+5.72	+6.34	-3.94	-5.27	-6.75	-5.71	-1.22	+0.21	-1.01
+0.99	+1.37	-1.21	+0.41	+4.40	+1.58	-0.75	+0.03	-1.43
-5.21	-1.69	+5.83	-2.32	-1.87	-7.67	+1.83	-0.69	+4.61
+1.65	+1.48	-1.47	-3.79	+4.62	+1.76	-0.72	-1.82	-1.67
+1.26	-0.72	+3.16	-3.72	+6.54	+2.57	-0.04	+4.70	-0.47
+1.83	+2.04	-1.02	+1.63	+4.02	-1.62	+0.04	-3.30	+3.48
+1.25	+2.62	-0.62	-5.06	+1.49	-0.49	-1.44	-0.62	+0.04
-0.62	+5.58	-3.18	+3.91	+6.17	+1.11	-0.27	+0.85	-2.25
+3.42	+3.16	+1.40	-6.63	-1.23	-5.41	+5.31	+3.70	-1.10
:
+3.42	+3.16	+1.40	-6.63	-1.23	-5.41	+5.31	+3.70	-1.10
+5.72	+6.34	-3.94	-5.27	-6.75	-5.71	-1.22	+0.21	-1.01
+0.99	+1.37	-1.21	+0.41	+4.40	+1.58	-0.75	+0.03	-1.43
-5.21	-1.69	+5.83	-2.32	-1.87	-7.67	+1.83	-0.69	+4.61
+1.65	+1.48	-1.47	-3.79	+4.62	+1.76	-0.72	-1.82	-1.67
+1.26	-0.72	+3.16	-3.72	+6.54	+2.57	-0.04	+4.70	-0.47
+1.83	+2.04	-1.02	+1.63	+4.02	-1.62	+0.04	-3.30	+3.48
+1.25	+2.62	-0.62	-5.06	+1.49	-0.49	-1.44	-0.62	+0.04
-0.62	+5.58	-3.18	+3.91	+6.17	+1.11	-0.27	+0.85	-2.25

+2.12	+0.49	+3.67	+2.48	+5.01	+4.46	+1.16	+6.51
-3.24	-4.58	-3.86	+5.10	+5.55	+8.08	-3.94	+4.93
:
-3.24	-4.58	-3.86	+5.10	+5.55	+8.08	-3.94	+4.93
+2.12	+0.49	+3.67	+2.48	+5.01	+4.46	+1.16	+6.51

-1.25	-3.74	-1.79
-2.99	+5.16	-1.81
+3.58	-4.47	-2.83
-3.25	+7.55	-4.98
-2.74	+6.89	-4.53
+1.91	+0.13	+5.35
-3.46	+4.62	-1.99
+5.22	-4.06	-2.61
-6.03	+0.13	-3.43
+2.63	-2.89	+0.48
+3.04	-2.71	+0.05
:
+3.04	-2.71	+0.05
-1.25	-3.74	-1.79
-2.99	+5.16	-1.81
+3.58	-4.47	-2.83
-3.25	+7.55	-4.98
-2.74	+6.89	-4.53
+1.91	+0.13	+5.35
-3.46	+4.62	-1.99
+5.22	-4.06	-2.61
-6.03	+0.13	-3.43
+2.63	-2.89	+0.48

+1.17	-0.16	-2.13	+1.26	+0.38	+0.67	+2.06	-3.63
+0.80	-0.05	-2.17	+0.46	+0.23	+1.41	+1.09	-2.34
+0.73	+1.90	-0.09	+1.40	-2.49	-0.68	-0.95	-2.13
-0.67	+0.44	-1.41	-0.67	-2.00	-2.42	-6.36	-0.31
+0.63	-1.15	-1.74	+0.47	+0.35	+2.50	+1.69	-1.99
+0.08	-0.14	-1.99	+0.04	-1.04	-2.42	-3.84	-2.36
-1.52	+1.07	+1.37	+0.89	-2.72	+0.22	-2.85	+0.61
+0.90	+0.31	-2.03	+1.06	-1.24	-0.92	+0.18	-3.51
:
+0.90	+0.31	-2.03	+1.06	-1.24	-0.92	+0.18	-3.51
+1.17	-0.16	-2.13	+1.26	+0.38	+0.67	+2.06	-3.63
+0.80	-0.05	-2.17	+0.46	+0.23	+1.41	+1.09	-2.34
+0.73	+1.90	-0.09	+1.40	-2.49	-0.68	-0.95	-2.13
-0.67	+0.44	-1.41	-0.67	-2.00	-2.42	-6.36	-0.31
+0.63	-1.15	-1.74	+0.47	+0.35	+2.50	+1.69	-1.99
+0.08	-0.14	-1.99	+0.04	-1.04	-2.42	-3.84	-2.36
-1.52	+1.07	+1.37	+0.89	-2.72	+0.22	-2.85	+0.61

-3.71	-6.89	+7.90	-6.90	-6.79	-7.06	-8.71	-5.89
-1.83	+0.35	-1.70	+6.56	+1.09	+0.74	+1.89	+3.28
+0.53	-7.07	-6.39	-2.13	+4.74	+4.57	-7.86	+5.77
:
+0.53	-7.07	-6.39	-2.13	+4.74	+4.57	-7.86	+5.77
-3.71	-6.89	+7.90	-6.90	-6.79	-7.06	-8.71	-5.89
-1.83	+0.35	-1.70	+6.56	+1.09	+0.74	+1.89	+3.28

+1.41	+2.01	-1.34	-0.73	+0.13	-0.80	-0.20	+0.17	+0.59
+1.69	+2.46	-3.02	+2.02	-2.04	+5.15	-2.03	-0.64	-3.95
+4.35	-1.69	+0.53	+0.43	-6.56	-2.34	+1.17	-1.89	+1.57
+2.00	-0.18	+0.72	+1.99	+1.83	+6.20	-2.03	-2.51	-1.03
+1.40	+0.30	+0.56	+0.65	+0.42	-0.20	-0.46	+0.81	+1.81
+1.28	+2.21	-2.32	+0.80	-1.86	+1.09	+0.72	-1.07	+0.28
+3.88	-4.72	+1.48	+3.21	+0.09	+0.87	-2.85	-0.61	+3.85
-2.38	+3.35	+5.30	-3.52	-2.94	+5.82	-1.19	+1.44	-4.62
+1.46	+0.54	+2.76	-0.67	+1.95	+0.74	-1.25	+0.60	-0.52
:
+1.46	+0.54	+2.76	-0.67	+1.95	+0.74	-1.25	+0.60	-0.52
+1.41	+2.01	-1.34	-0.73	+0.13	-0.80	-0.20	+0.17	+0.59
+1.69	+2.46	-3.02	+2.02	-2.04	+5.15	-2.03	-0.64	-3.95
+4.35	-1.69	+0.53	+0.43	-6.56	-2.34	+1.17	-1.89	+1.57
+2.00	-0.18	+0.72	+1.99	+1.83	+6.20	-2.03	-2.51	-1.03
+1.40	+0.30	+0.56	+0.65	+0.42	-0.20	-0.46	+0.81	+1.81
+1.28	+2.21	-2.32	+0.80	-1.86	+1.09	+0.72	-1.07	+0.28
+3.88	-4.72	+1.48	+3.21	+0.09	+0.87	-2.85	-0.61	+3.85
-2.38	+3.35	+5.30	-3.52	-2.94	+5.82	-1.19	+1.44	-4.62

-1.25	+0.76	+1.50	+1.47	-2.48	+1.59
+6.91	+5.77	+4.13	+4.04	+1.53	-5.78
-2.33	-3.74	-3.70	-3.63	+1.36	+0.81
-4.23	-1.82	-0.39	-0.39	-3.05	+4.02
-3.26	-1.26	-0.12	-0.12	-2.50	+3.18
-0.27	-0.45	-0.47	-0.47	+0.07	-0.12
:
-0.27	-0.45	-0.47	-0.47	+0.07	-0.12
-1.25	+0.76	+1.50	+1.47	-2.48	+1.59
+6.91	+5.77	+4.13	+4.04	+1.53	-5.78
-2.33	-3.74	-3.70	-3.63	+1.36	+0.81
-4.23	-1.82	-0.39	-0.39	-3.05	+4.02
-3.26	-1.26	-0.12	-0.12	-2.50	+3.18
